Some points, one per row:
[-11  -4  17 -24  11   1 -11   9  -2  -9   8  -2 -10  14  -7  -2  12]
[  5  -8   3 -10  11 -10   8  -3  -1   5  -7   7  -2   2  -5   2   4]
[-17  34 -36  33 -27   6  16 -41  55 -52  35 -18  -6  27 -45  49 -54]
[ 11 -18  11  -3  -1  -9   7  -2  -4   2  -1  -1  -2   4   2  -2   3]
[  1 -16  11  -3   0  -6   5  -1  -2   1  -2   7  -4  -1   3   1  -7]
[31 -1  7 -7 15 -1  5 -4 -2  4 -1 -1 -3 -7 -9 -4 -5]
[ -9 -17  24 -20  -1  14  -5 -14  15  -3  -6   9  -5   2   0  -4  14]
[-10  -2  11 -22  15  -4  -7   5  -3  -1   3  -4   0   3  -5   1  -1]
[28  8 14  0 11 -3  9  6  9  9  3  3  2  7  0  6  5]
[  3  -5  21  -6  15   9   8   9  14   3   3   2  -8   3  -6 -11  -1]
[ -6  -2   5 -12   9  -7   1  -1   2  -2  -4   3  -1   2  -2  -3   4]
[-35  61 -74  87 -93  92 -75  53 -40   9  18 -46  61 -75  79 -59  64]
[ -9   8  -2  -8  16 -22  15  -5  -6   8  -9   8   0   0  -3   4   0]
[  3 -16  19 -12  -2   4   2  -8  -2  -1   7  -4 -10  23  -7 -13  16]
[16 -2 14 -5 11 -4  8  2  0  5 -1 -2 -2  5  0  0 -1]
[ -1 -15  12 -10   2  -7   6  -2  -9   9   5  -7   5   8  -7  -3   7]
[  2 -13  16 -21   3   1 -10  -3   6 -10  -1   7  -5  -1   2  -5   0]
[ 23 -18  -3  -6  10  -8   2   3  -5   2  -3  -1   0  -2  -2   0  -3]
[  6 -15  15 -11   5  -4   4   1  -8   3   0  -4  -4   4  -4  -2   1]
[ 12 -14   5  -4  11 -12   2   3  -3  -4  -4   3   4   3  -7   0   6]
[  6 -11   9 -13  10  -2  -2  -1   5   3  -5   8   1  -7   1   1  -3]
[ -37   79  -80   46   18 -100  122 -127   39   96 -127  127 -126  -54
  123 -127  127]
[-11  25  -6   6  16 -13  22  -8   1   7  -2  -2  -1   5 -13   9  -7]
[-11  -8   4  -2   4 -11   3   2   1   1  -5   1   3  -5  -1   1   3]
[  2 -20  17  -7  -7   6   6 -23  13  28 -32  -6  40 -26 -22  45 -18]
[ 21   2  18   0  13  -3   2  -3 -11   3   0   4   2   0   0  -4  -1]
[ -37   64  -77   84  -77   41   -5  -35   77  -94   87  -95   70  -32
  -22   65 -115]
[  8 -12   9 -15   2  -7   1   4  -1   2  -1   1  -6   3  -2  -2   5]
[26  0  6 -3 15  4 10  2  5  9  9 11  3  4  6  7 12]
[ 9 -6  3 -7  8 -4 -2 -5 -4 -3  3  0 -1  3  1  3  4]
[-11  -7  11  -8   4 -10   8  -1  -4  -4   2   1  -6   3  -2   3  -1]
[ 23 -11   6  -3   8  -7   1  -3  -4  -2   1  -1  -7  -2   0   1   2]
[ -3 -25  20   7  -8 -17  20   8 -12  -4   7   4 -10   0   3  -3   0]
[  4  -5   9 -11  13 -12   4   2 -10   4  -1   2   4  -8   4  -2   0]
[ 15  -8  11 -11   0  -4   3  -6   3  -1  -5   7   0  -5   7   1  -6]
[ 28  -8  -3 -19   6   4  10  -3  -9  -6  -2   0   2   5  -1   1  -2]
[ -40  101 -127  127 -127   55   75 -126  125 -127  127  -27 -127  127
 -127  127 -127]
[-19  29 -39  43 -43  32 -18  -2  20 -40  44 -54  47 -34  17  -2 -19]
[-4 -5  7 -7  4 -6  1  4 -5  5 -4  1 -3  2 -2 -3  4]
[  0 -12  12 -14  11 -11   1   4  -2   2   0  -1   4  -4  -2   0   0]
[ 9 -8 13 -6  3 -4  5  1 -2  1 -2  1 -3  3  0  1 -1]
[ -64  124 -127  127 -127  127  -44  -90  125 -124  125 -121  123   34
 -125  127 -125]
[ 28   7  26  16  27  21  20  19  15  10   5   1 -11  -3 -20 -17 -11]
[34  3 10 -7  7  0  9 -2 -1 -3 -4 -1  0  0 -8 -2  1]
[-12  -2   7  -4   3 -12   1   1   1   4  -8   0   5  -2   2  -5   5]
[ 22   7  26   8  24  17  15  12  14   6   1  -2 -15 -13 -20 -18 -16]
[28  1  7 -4  8  2  8  0  4  7  2  6 -3  0 -2 -3 -1]
[-12   1   9 -21  25 -15  -9  25 -32   5  24 -44  23  13 -49  40  -9]
[ 0 -5 -1 -5  5 -2  0  0 -1  3  0  0 -1 -1 -1 -2  4]
[  6  -9  13 -12  10  -4   5   0  -3   0   4   0  -1   6  -2   4   0]
[15 -2 13 -9 10  0  5 -1  2  3  0  4 -2 -4 -2  1 -2]
[-14   8  -1 -11  11  -3  -3   4   5 -10   8  -2  -9   4   5  -4   2]
[ -36   58  -78   91 -100   95  -86   70  -61   37  -14   -2   25  -37
   53  -55   65]
[ -6  -3  10 -17   5  -9   3  -4   1  -2  -2   2  -2   6  -7   4  -1]
[ 10   0   3  -7  18 -11  11   4 -10  17  -4   5   5  -1   8   1   6]
[  0 -16   6 -12  11  -2   0  -2  -1   1   5   3  -2   0  -3   2   7]
[  9 -14  12 -13   0   1  -4   3   5  -5   2   3  -6   7  -3  -3   6]
[ -8  -2   4 -12  17 -21   9   4 -17  16 -10   2   5  -9   8  -6   2]
[ -4  -3   3  -9  13 -16   6   1  -9  10  -8  -1   5  -2  -3   4  -4]
[ -8  -6  13 -13  -1   9  -4  -9  11  -1 -14  18   4 -20  12  10 -20]
[ 12 -15  10 -11   1  -4   9  -2  -1   2  -7   1  -1   0   2   4  -2]
[-23  36 -37  17  16 -57  74 -58   9  52 -77  80 -43 -30  75 -74  70]
[ -1 -14  18 -13   4   2  -3  -5   4   1  -2   5  -1  -1   2   3  -5]
[  7  -9   7 -10   7 -10   4   4  -4   3  -1   3   1  -3  -3   0  -1]
[-16  13  -7 -10  19 -18   8  -2  -4   0   6  -7   3   8 -15  13  -9]
[  1 -23  15  -2   3  -8   5   2 -11   5   3  -3  -6   5   5  -2  -5]
[  0 -20  12  -1   5 -10   3   2  -5   4   2  -3  -6   3   4   2  -3]
[ -49   79 -100  124 -127  127 -109   76  -38  -15   57 -119  127 -120
  124  -72   30]
[ 21  -3  -3 -13   3 -11   5   4  -1   0  -6   0   2   0   2  -3  -2]
[ 11 -25   5  -4   9 -13  -2   1   1  -3  -4   5   1  -5  -5   6   0]
[  9 -14   8 -12   7   0  -1  -5   5   3  -3   0   1   4   0   0   5]
[ -8  -6  15 -25  17   6 -18   7  13 -26   9  19 -36  16  15 -27  15]
[-12  11 -10   0   5 -13   8   1  -3   6  -3  -4   8  -6   1   2  -2]
[ -1  17  -4  15   4  16   5  15  -4  15  -9  11 -15  -4  -9  -8  -8]
[  2  24  -2  17  10   3  22  -9  21  -7   5   0  -3   8 -17  11 -14]
[  6  13 -11   1  14 -19  19  -7  -4  15  -7   5   6  -5   7  10  -5]
[ 11 -19   9  -7   2  -3   5  -3  -2  -2  -4   5  -1   2  -1  -4  -1]
[ 19 -10   4  -1   7  -4   4   0   0   5   3   1  -2   4   1   9   6]
[31 -5  6 -3 14 -8  5  7  0  0  0  6  0 -1  0  5 -1]
[-2 -4  3 -7  6 -7  1  4 -7  6 -2  0  1 -2  4 -3  5]
[  6 -24   7  -5   6  -6  -1  -4   3   1  -3   9  -1  -6  -2  -3   4]
[ 17 -12   2  -9   0  -7   4   1  -2   3   3  -3  -3   0  -2   0   5]
[ 21  -8  -2 -22   6   0  14   4  -2  -3  -8  -6   1   9   3   3  -2]
[  9  -5   3 -10  10  -8  -2  -4  -2   4  -3   3   0  -1  -2   1   0]
[ 11 -17  -2  -8   9  -2   1  -8  -5   5   3   0  -5   2   0   2   4]
[  8 -20   6  -2   6 -15   0   8   8  -4 -12   5   9  -1 -13   3  10]
[ -3 -10  17 -24   5   3 -11   1   5  -8   3   3  -6   4  -3  -3   3]
[-10   2   5 -14  11 -12   9  -4  -5   5  -5   5  -4   1   2  -2   8]
[ 18 -10  -2 -15   3  -7   5   0   3   2  -1  -3  -4   1  -4   6   6]
[21 -7  8 -2 14 -8  1 -6 -3 -2 -7 -9 -3  0 -3 -2  3]
[  3 -19  14  -3  -1 -11  10  -1 -13   0   9   2 -12   2  11  -2  -9]
[  0 -16  11 -15   2   6  -7  -3   9 -10   0   7 -16   9   2  -9   8]
[-10   3   5  -9   4  -2  -3   2  -5   0   3   0   2   3  -3   2   6]
[-10 -10  20 -20   4   1  -5   2  -7  -3   9  -2 -12   9   1   0  -1]
[  1 -17   7  -6  10  -8  -2  -3  -2  11  -1  -1  -3  -5   2   3   4]
[ -3 -18  18  -7  -1  -1   4  -3   1  -4  -3   3  -4   0   2   0  -1]
[  3  19   6   6  22  -2  21   3   2  13  -4  -2  -2 -15 -14  -4 -19]
[ -7   0   5 -11   9  -7   0   2  -8   6  -1  -1   6  -5   2   0   1]
[ 24  -5  -2 -21   3   0  14   4  -8  -3  -4  -3   3  10   7   4  -2]
[  5 -23   7   6   7 -21   5   9   2  -6  -8   5  10   5 -11  -8   7]
[  2 -11  14 -12   0   7  -9  -1  11 -10  -2  13 -15   3   9  -9   2]
Then 24 other points, each followed by its number:
[24 -3  5  0 14  3 10  2  3 13  8  9  3 11  3  9 12] 0
[-22  34 -29  14  20 -51  59 -44   5  45 -64  69 -33 -19  53 -54  42] 1
[ -2  -6  17 -20  10   1 -10   5  -3  -3   0   1  -3  -4   4   4  -2] 2
[-14   3  12 -34  24  -1 -20  20  -3 -26  24  -1 -35  43  -9 -26  42] 3
[-22  32 -32  28 -18   0  18 -32  40 -37  27 -24   5  18 -38  43 -52] 4
[  5 -17   4   0  11 -14  -3   4   0  -1  -5   6  -1  -6   0   9   4] 5
[-10 -15  18 -19   5   0  -2   0   8  -4   2   1  -8   9   0  -7   8] 6
[-12  -1   7  -9   6  -8   4  -1  -3   3   0   1  -1  -2   1   1   1] 7
[ 30  -5   0 -11   0 -14   2   2  -2   5  -2  -1  -1  -1  -2  -1  -2] 8
[-21  38 -39  38 -47  56 -58   6  56 -60  54 -42  36 -41  20  18 -40] 9
[26  5 16 -2  9 -4  2  1 -2  3 -8 -5 -7 -5 -5  2  1] 10
[  3 -23   7  13  -3 -23  12   7 -11  -6   2  11  -2  -5   0   4   1] 11
[  6 -17   5  -6   4   0   2  -9  -1   6  -3   3   0  -1   0   2  -3] 12
[ 19 -11   2 -15   3  -1  11  -1   0  -1  -4  -2   1   3   3  -1   0] 13
[-11  -4  11 -13   1   4   1  -8   4   7 -10  -1   7  -1 -11   4  11] 14
[-26  46 -63  70 -77  84 -83  54 -11 -34  58 -71  76 -52   4  36 -71] 15
[  4  -8  12 -19  10   6 -14   4  12 -18   4  17 -29  12  19 -26  11] 16
[-13  -1  13 -21  13  -2 -13  14  -4 -12  17 -13  -7  26 -30   4  24] 17
[  4 -10   0  -5   7  -3   1  -2  -5   7  -1   0   1   6   1   1  -2] 18
[  5 -13   8  -5   6  -5   1  -4   1   1   0   5   0   4   0  -1   2] 19
[  0  -7   9 -10   4   1   0  -5  -1   1   1   1  -2   5   0  -1   6] 20
[ 14  -8   8  -8   5 -13   2   5  -4  -4  -2   1  -3   3   0   3  -4] 21
[ 20 -12   0 -18  -1  -6   1   4   6   5  -3   1  -6  -5  -7   0   2] 22
[ -33   60  -74   89  -90   76  -51   20   14  -46   71 -100   95  -80
   44   -3  -33] 23
Which of these numbered points is nearest to each point below, ignoring the 3 directions in which the first points spread most? Its number follows each.
[-25  39 -45  46 -51  52 -45  32 -25   3  13 -26  32 -42  45 -37  40] > 20
[ 15 -17  -2  -9   2  -7   4   1  -3   3  -1  -4  -1   5  -1  -2   3] > 13
[ -4 -15  18 -11   4  -2   0   0   0  -3  -1   1  -3   8   0  -1   2] > 20
[-30  62 -72  67 -49   8  31 -67  88 -81  56 -33  -4  40 -72  80 -88] > 4
[-12  -7  23 -31  11  15 -26   0  33 -27  -7  38 -33  -8  37 -21 -15] > 9
[ 33   0   1  -4   4 -12   3   3  -5  -1  -1   0  -3   5   4   1  -4] > 8
[-13  -8  21 -23   7  10 -10   0   7 -11   2   3  -7   9  -7  -5   9] > 6
[  8 -24   1   1   7 -12  -1   2  -1  -1   0   6  -3  -7   1   6   1] > 5
[-14   3  14 -42  30   6 -32  30  -3 -43  43  -4 -52  65 -15 -38  63] > 3
[ 29  -8  -3 -21   0   4  14   0  -7  -4  -7  -1   2   9   3   0  -4] > 13
[24  5 16  0 17  3  7  2  2  1 -3 -5 -5 -4 -5  0  1] > 10
[  7 -23   6  -6   7   0   4 -10   0   5   2   6  -2  -2   0   3   4] > 12
[ -4  -7  15 -14   6   0  -4  -2   5  -3  -4   8  -4  -4   3   1  -2] > 2
[ 30  -5   2 -13   3 -11   3   1  -3   1   0   3   3   3  -2   3   1] > 8
[-14  -3   7  -3   6 -10   8   4  -7   2   2  -1   6  -1  -2   3   1] > 7
[ 21 -12   2 -14   2 -10   4   3   2   7  -1   0  -2   1  -2  -2  -1] > 22
[24  6 10 -7  7 -1  6 -2 -1  0 -7 -5 -6 -2 -6 -2 -1] > 10
[ -37   83 -118  127 -127  127 -127   93  -29  -55  102 -126  127  -80
    5   56 -112] > 15
[ -6  -2   7 -15  16 -15   8   3 -18  11 -10  -3  12 -18   8   2 -10] > 4
[ -9  -7  17 -26  15  -3 -11   7   0  -4   3   3  -5   2   5  -3  -4] > 2
[ -34   61  -53   29   26  -79   95  -74   11   69 -103  115  -55  -30
   89  -90   69] > 1
[  6 -21   7   4   6 -17  -4   5   5  -3  -5   3  -2  -4  -1   8   4] > 5
[-40  44 -46  37  -8 -37  51 -50  48 -47 -31  51 -50  54 -51 -24  50] > 17
[-12  -5  18 -22   6   9 -13  -8  26 -14 -16  32  -9 -17  21   0 -15] > 9
[ -7   0  10 -15  13 -11   3   1  -6   1  -2  -3  -2   0  -1   2   1] > 7
[ 26  -8  -2 -15   9  -2   9   4   0  -3  -8  -4   0   5  -2  -1   1] > 13
[ 28 -15 -10 -12  17  -2  -5  -5   2   6   0  -1  -2   1  -2   0   2] > 22
[  4 -18  19 -11   2   3  -3  -1  -8   1   1  -8  -1   8  -9  -1   2] > 20
[-11  -6  16 -23   6  13 -19   3  23 -26   1  28 -30   1  31 -28  -2] > 16
[ 26  -5  -3 -22   4   3   9   0  -8  -2  -5  -1   3   9   5   3  -2] > 13
[  2   0 -11  -3  14  -9  10 -11   1   4   1  -3  -3   6  -7   6  -2] > 18
[  7 -11   8  -8  10  -5  -4   2   0   1  -4   1   3  -2  -9   2   1] > 19
[13 -7  9 -8  2 -9  1  2 -1 -3 -3  4 -4  5  3 -1 -2] > 21
[ -45   87 -124  127 -127  127 -127  127  -86   -1   69 -127  127 -124
   72   -7  -51] > 15
[  7 -24  11   4  -6 -18  12   6 -18  -6   5  14 -11  -7   8   5 -13] > 11
[26 -6  5  1 13 -2 10  5  0 11  4  7  2  8  4  7 11] > 0
[  6 -28  10   4  -2 -22  16   9 -17  -4   6  11 -10 -12   4   6  -7] > 11
[  6 -13  18 -17  -4  11  -5 -19  22   2 -22  32   5 -34  18  12 -38] > 9
[-11  -5  15 -29  19   2 -18  19  -2 -27  25  -1 -30  39 -10 -21  39] > 3
[ -3  -9  14 -20   6  -2  -6  -2   7  -7  -8  13  -7  -6   9  -8  -5] > 2
[-11 -26  28  -2 -12 -10  20   7 -19  -7   9   6 -11  -4   1   2  -1] > 11
[ 23  -5   9 -11  -4 -13  -2  -4   2  12   2   2  -6  -8 -12  -3  11] > 22
[ -33   63  -76   93  -94   78  -47    9   32  -69   86 -112  101  -84
   42    0  -45] > 23
[24  9 20  2 19  0  2  0 -7  2  3 -6  1  0 -3  3 -3] > 10
[ -4  -9  17 -17   5   0   2  -7   3   8  -7   2   8  -3  -7  11   1] > 14
[ -1 -22  23 -10 -17  10  13 -25  -3  25 -11 -20  14  14 -26  -6  30] > 14
[-22  25 -22   9   5 -15  21 -22  14  -3   4  -1   1   3  -3   6  -8] > 4
[-15   4   5  -9   7 -11   7   0  -7  -2  -1  -3   3  -2   1   0   2] > 7
[-14  19 -18  15  -9   1  11 -22  30 -26  14 -11   3  11 -21  31 -35] > 4
[-18  39 -42  48 -51  48 -49  48 -51  50 -50  55 -54  51 -37  -7  41] > 17
[ -8  -9  18 -21   8   9  -8  -7  16  -5 -11  22  -2 -17  13   6 -17] > 2
[ -5  -9  10 -19   8  -3  -2   4   7  -2  -3  11  -8  -4  12  -6   1] > 2
[ 28 -13  -5  -3  12 -10  -1   2  -2  -2  -1   1   0   0  -2   4   1] > 8
[  5 -17  13  -9   1  -7   7  -4  -7   4  -5   2  -4   0  -2   5  -1] > 12
[  6 -10  20 -17   7   3  -5   0  -1   1   0  -2  -3   4  -2   3  -1] > 20
[ 16 -13  11  -3   2 -11  10   6  -9  -4   4   4  -7   0   4   0  -4] > 21
[ -35   68  -88   98  -98   72  -34  -11   55  -81   87 -102   83  -53
    4   32  -72] > 23
[ -40   65  -78   79  -67   34    0  -35   68  -89   87 -102   73  -44
  -14   56 -111] > 23
[-34  53 -69  75 -76  57 -30  -4  34 -65  71 -90  79 -58  30   0 -31] > 23
[-24  13  12 -34  33 -18 -21  44 -45  -8  52 -68  12  59 -90  47  35] > 17
[-12  39 -24  20  26 -45  62 -41   8  45 -62  67 -32 -18  55 -54  41] > 1
[-21  24 -21  16 -30  42 -45  30   3 -25  25 -18  12 -27  46 -42  25] > 16
[-10  -6  17 -19  13  -5  -2   8 -12   4   5 -11   7   3  -3   9  -7] > 7
[-27  36 -28   7  21 -52  62 -46   2  47 -69  73 -32 -23  69 -64  43] > 1
[ -1  -5  10 -16  16 -13   0   2 -14  16  -4  -6  12 -15   8  -1 -11] > 4
[30 -9 -3 -7 12 -6 -2  3  3  3 -6  1  1  4 -2 -5  1] > 8
[27 -8  1 -4  9 -9  1  2 -2  1 -8 -2  1  2  1 -3  3] > 8
[  3 -11   8 -18  10   7 -14  -1  13 -13   1  16 -19   3  18 -15  -1] > 16
[ -39   65  -79   63  -16  -68  127 -127  127  -40 -123  127 -127  127
  -34 -127  127] > 3
[ 27 -12  -5 -11  11  -3  -3  -4   0   3  -1   1  -1  -1  -6   0  -1] > 8
[  1 -11   0  -3   7  -7  -1  -1  -7   6  -1  -1  -1   4  -1   3  -4] > 18
Now 24 new points, numbered from 0 again:
[ -1 -14   4  -7  12 -11   0   4  -5   1  -1   5  -3  -2   1   3   2] 0
[-16   2  12 -24  20  -7  -9  13  -8  -2   2  -6   4   1  -4   5  -8] 1
[33 -3  2 -3 19 -3  7  8  7  6 -1  7  7  7 -2  4 13] 2
[ -2 -13  15 -14   3   6  -5  -7   5   1  -3   2   2   6  -9   1   1] 3
[ -4 -22  19  -4  -1 -12   7  -2 -10   3   2   0   0   0  -4   2   3] 4
[-26  30 -38  47 -61  66 -57  39 -27  19 -15  10  12 -28  38 -35  38] 5
[ -5  -8  10 -11   4  -5   0  -3   3   4  -6   3   0  -1   2  -2   0] 6
[ 20 -17  -4 -10  15   1   0  -6  -3   6   2  -2  -2   3  -2   1   4] 7
[24 -2  7 -7  9 -7  4  2  0  4  0  0  0  0 -3  3  2] 8
[ -4 -21  13  -1   3 -14   8   2  -8  -5   3  10  -9  -3   7   7  -6] 9
[ 10 -13  14 -14   3  -2  -1  -1  -3   0   1  -5   1   5  -7   1   3] 10
[ -9 -16  17 -14   2  -6   5   1   0  -3   0   9  -1   3  -5   2   7] 11
[  2  -4   2  -7  15 -18   4   7 -11  -2  10  -6 -15  18  -6  -8   8] 12
[ 11  -8   9 -10  12  -3   4   1  -3   5   0  -2  -1  -1  -1   2  -1] 13
[-26  34 -45  56 -71  80 -77  67 -71  60 -48  47 -37  26 -14  -4  14] 14
[-10   5   8 -19  21 -12   2   0  -4   4  -1   0  -2   5   3  -4   5] 15
[-28  34 -26   8  13 -26  24 -13  -2   8  -1  -7   8  10 -21  24 -11] 16
[ 12   1   7 -10   6  -4   5   0  -4  -1  -1  -2  -2  -1  -5  -1  -1] 17
[  3 -17   5  -8   7  -2   0  -5  -3   1   1   4   0   1  -2   1   5] 18
[ 12   6   8  -5   6 -12   4  -2  -1   3   3  -1  -2  -1  -3   5   3] 19
[ 17   3  11 -10   3 -10   6   1  -1   2   0  -6  -2  -3   1   1   4] 20
[-11 -11  28 -26  -3  21 -20 -16  44 -17 -28  50 -10 -37  36   1 -31] 21
[  3 -16  15  -8   7  -6  -3   1   4  -7  -5  13  -6  -6   7  -3  -4] 22
[  5 -17  16  -6  -1  -5   8  -7  -2   4  -6   5   1  -2   1   3  -5] 23
The same question for these:
[-13  27 -36  36 -17  -8  23 -39  46 -39  18  -4 -12  26 -43  40 -40] > 0
[14 -6  8 -1 14  1  1 -4 -6  4 -1 -2 -4  2  4  9  6] > 13
[ -5 -10   3  -2   4  -7   4   2  -7   1   0   2  -1  -4   2   1   3] > 0
[  3  -4   1 -15  21  -5  -2   0  -5   6  -2   1  -4   5   1  -1   3] > 13
[  5 -23  10   3   1 -15   6   3  -7  -2   2   7  -6  -1   4   1  -9] > 9
[18  4 15 -5  9 -7  5  1 -3  2  0 -4  0 -3  2  2  3] > 20
[ -1 -10  16 -18   3   7  -8  -6   7  -8   0   7 -10   9  -4  -2   7] > 3
[ -4  -6  10 -18   8  -4  -1   0  -2   4  -8   8   0  -6   8  -2  -1] > 6
[  0 -18  21 -17  -3  17 -14 -10  26 -21  -6  32 -25  -2  23 -18  -7] > 22
[-14  12   6 -30  37 -22 -16  39 -48   8  40 -71  36  22 -80  65 -15] > 16
[  9  -2   5 -28  15   2  -8  16 -10 -16  18 -12 -13  37 -18  -5  31] > 12
[-27  47 -56  61 -60  46 -26   4  19 -39  50 -66  62 -53  29  -3 -25] > 20
[ 16 -13  23   1   0  20  17 -18  21  21 -31  12  30 -47  -9  39 -46] > 23
[  2 -16   5 -10   9  -3  -1  -4  -5   3   3   3   1   2  -4   0   6] > 18
[ -6  -4   9  -5  -9   8   9 -33  38  -8 -29  33   2 -32  10  37 -60] > 21
[ 23 -13  -8  -3  20  -4  -6  -8   2  10  -1  -4  -2   6   2  -1   3] > 7
[ -2   0  -6   1   9 -14   8  -7   1  -1  -4   6   0  -3  -3   5  -2] > 0
[ 27  -4   0  -6   5 -12   0   1  -3  -1  -2   2   1   0   0   2  -1] > 8
[  2 -22  15   2  -1 -11   6   6  -7  -5   3   8 -10   6   6  -3  -5] > 9
[  3 -15  23 -19  -1  15 -14  -5  21 -17  -3  21 -25   6  15 -14   0] > 22
[  7 -14  19 -16   2   2  -3  -1  -4  -1   3  -8   4   6  -9   2   3] > 10
[ 26 -13   5   1  13  -8   3  -3  -4  -1  -6  -1  -3   0  -4  -1  -1] > 8
[33 -1  6 -4 14 -4  7  8  2  2 -3 10  6  7  2  7  8] > 2
[ -37   63  -79   95 -105  100  -84   65  -53   25   -4   -9   22  -33
   49  -48   65] > 5
[-10  28 -33  36 -40  36 -33  31 -29  23 -14  10  -8   1  11 -11  20] > 5
[ -3 -11  15 -13  -2  10  -2 -15  19   0 -24  23   9 -31  18  20 -36] > 21
[24  2  9 -6 10 -5  3 -4 -2 -1 -3 -5 -1  0 -4  1  0] > 8
[  8 -15  17 -11   2   1  -4  -5   1  -1   2  -3  -1   8  -8   6   6] > 10
[-13  40 -46  50 -58  56 -44  33 -17  -6  23 -50  59 -63  53 -32  14] > 20
[ 27   5  31  17  34  23  31  23  26  19  10   6  -1  -4 -12  -9  -6] > 2
[-10  35 -54  62 -70  74 -74  68 -72  62 -49  47 -35  23 -14  -1  12] > 14
[ 12 -24   2   8   2 -20  13   8 -22   4  13 -11 -17  28   1 -25   6] > 12
[  5 -16  22 -21   3  15 -11  -3  15 -16  -3  20 -14   2  15  -9  -9] > 22
[-33  44 -31   5  18 -41  36 -14 -12  24 -23   5   9 -16   8   3 -13] > 16
[  3 -18   2  -3  10  -5  -1  -7  -5   6   5  -2  -7   0   0   3   6] > 18
[ -7 -21  19   0   0 -15   7   7 -11  -5   6   9  -7  -8   5   7  -1] > 9
[32 -6  5 -5 10 -9  6  8 -3 -4  1  3 -2  0  3  0 -2] > 8
[-31  57 -69  78 -77  67 -50  25  -1 -24  46 -67  72 -70  56 -36  28] > 20
[-17  -5  11 -20  15 -10  -4  10 -11   3   4  -9   6  -3  -5   6  -4] > 1
[  7 -13  12  -9   2  -6  -2   0  -4  -2   2  -2  -3   6  -1   0   4] > 10
[-32  49 -37  14  12 -44  48 -29  -2  28 -28  21   7 -22  13   2 -16] > 16
[-14  -3  14 -22  16  -3  -7   8  -4  -1   2  -2   0   0  -2   7  -4] > 1
[  0  -6   8 -12   5  -3   1  -2   2   1  -4   5   0  -1   2   2  -1] > 6
[-39  53 -56  52 -37  10  17 -45  64 -70  61 -61  39  -5 -42  65 -96] > 1
[26  1 12 -2 16 -3  4  1 -5  2  2 -3  0  1 -2  2 -1] > 8
[  5 -18  13  -8  -4  -4   5  -3  -2   2  -6   4   2  -7   5   0  -4] > 23
[-10 -20  29  -2 -13 -11  18   2 -17  -3  12   4 -15   2  10   4  -4] > 9
[ 21 -12  -6 -11  16  -3   1  -5  -2   5   0  -1  -1   5  -3   2   2] > 7
[-35  52 -44  18  14 -51  54 -35  -7  36 -42  27   5 -26  25  -3 -16] > 16
[  8 -17  17  -2  -4  -4  10  -7 -10   6   0   2  -2  -2   5   0  -6] > 23
[ -8 -14  20 -19   8   4 -14   0  18 -15  -4  24 -21  -4  23 -13  -7] > 22
[ -4 -13  20 -17   2   6  -7  -5   7  -1  -4   1   0   7  -5   0   9] > 3
[-11  34 -40  39 -39  24  -4 -15  38 -49  46 -44  27  -1 -18  29 -40] > 20
[  1 -20  16  -5  -1   4   2 -18  11  18 -21   6  14 -27   4  29 -32] > 23
[ 11 -15  13  -5   1  -6   6  -6  -7   5  -1   0  -2   1   3   0  -4] > 23
[-33  45 -37  38 -50  58 -57  48 -47  46 -50  35  29 -46  47 -54  58] > 5
[27  7 14  1 14  1 13 10  6 12  4  9  6  8  3  5  4] > 2
[ -35   63  -88  105 -119  127 -126  113 -119   99  -78   77  -56   38
  -21   -3   17] > 14
[  4 -15  12  -9   4  -9  -2   3  -1  -1  -1  -1  -3   3  -7  -1   2] > 10
[  4 -24  15  -3  -5  -8  12  -4 -11   6   2  -7  -3  11  -3  -6   6] > 4
[14 -9 10 -6  8 -6  7  0 -1  6  0  4  0  1  5  5  4] > 13
[ -7 -14  19 -16   4   7  -9  -5  15 -10 -10  23  -6 -15  19   7 -22] > 22
[-19  39 -51  55 -56  39 -20  -8  32 -46  53 -62  52 -31   2  18 -42] > 20
[  7 -12  17 -14   5  -2   1   0  -9   3   1  -5  -2   4  -7  -3   4] > 10
[  3 -14  17 -13   5  -2  -1  -1  -4   2   1  -2  -1   2  -6   0   2] > 10
[-23  29 -41  51 -62  54 -49  42 -39  24  -9  -3  15 -24  30 -32  42] > 5
[ 12   4  17   1  17   8   9  10   6   4   2  -2  -8  -5 -14 -10  -8] > 17
[ 32   0   2 -11  14  -1   5   5  10  10  -2   1   5  14  -1  -5   8] > 2
[ -2 -21  14  -3   0  -8   8  -1 -11  -1   3   2  -1   3   6  -2   1] > 4
[25 -6  4 -1 13  0  8  3  4  7  5  8  0  8  0  4  6] > 2
[  7 -27  21 -10 -19  17  12 -40  21  29 -51  17  56 -72  -6  76 -66] > 21
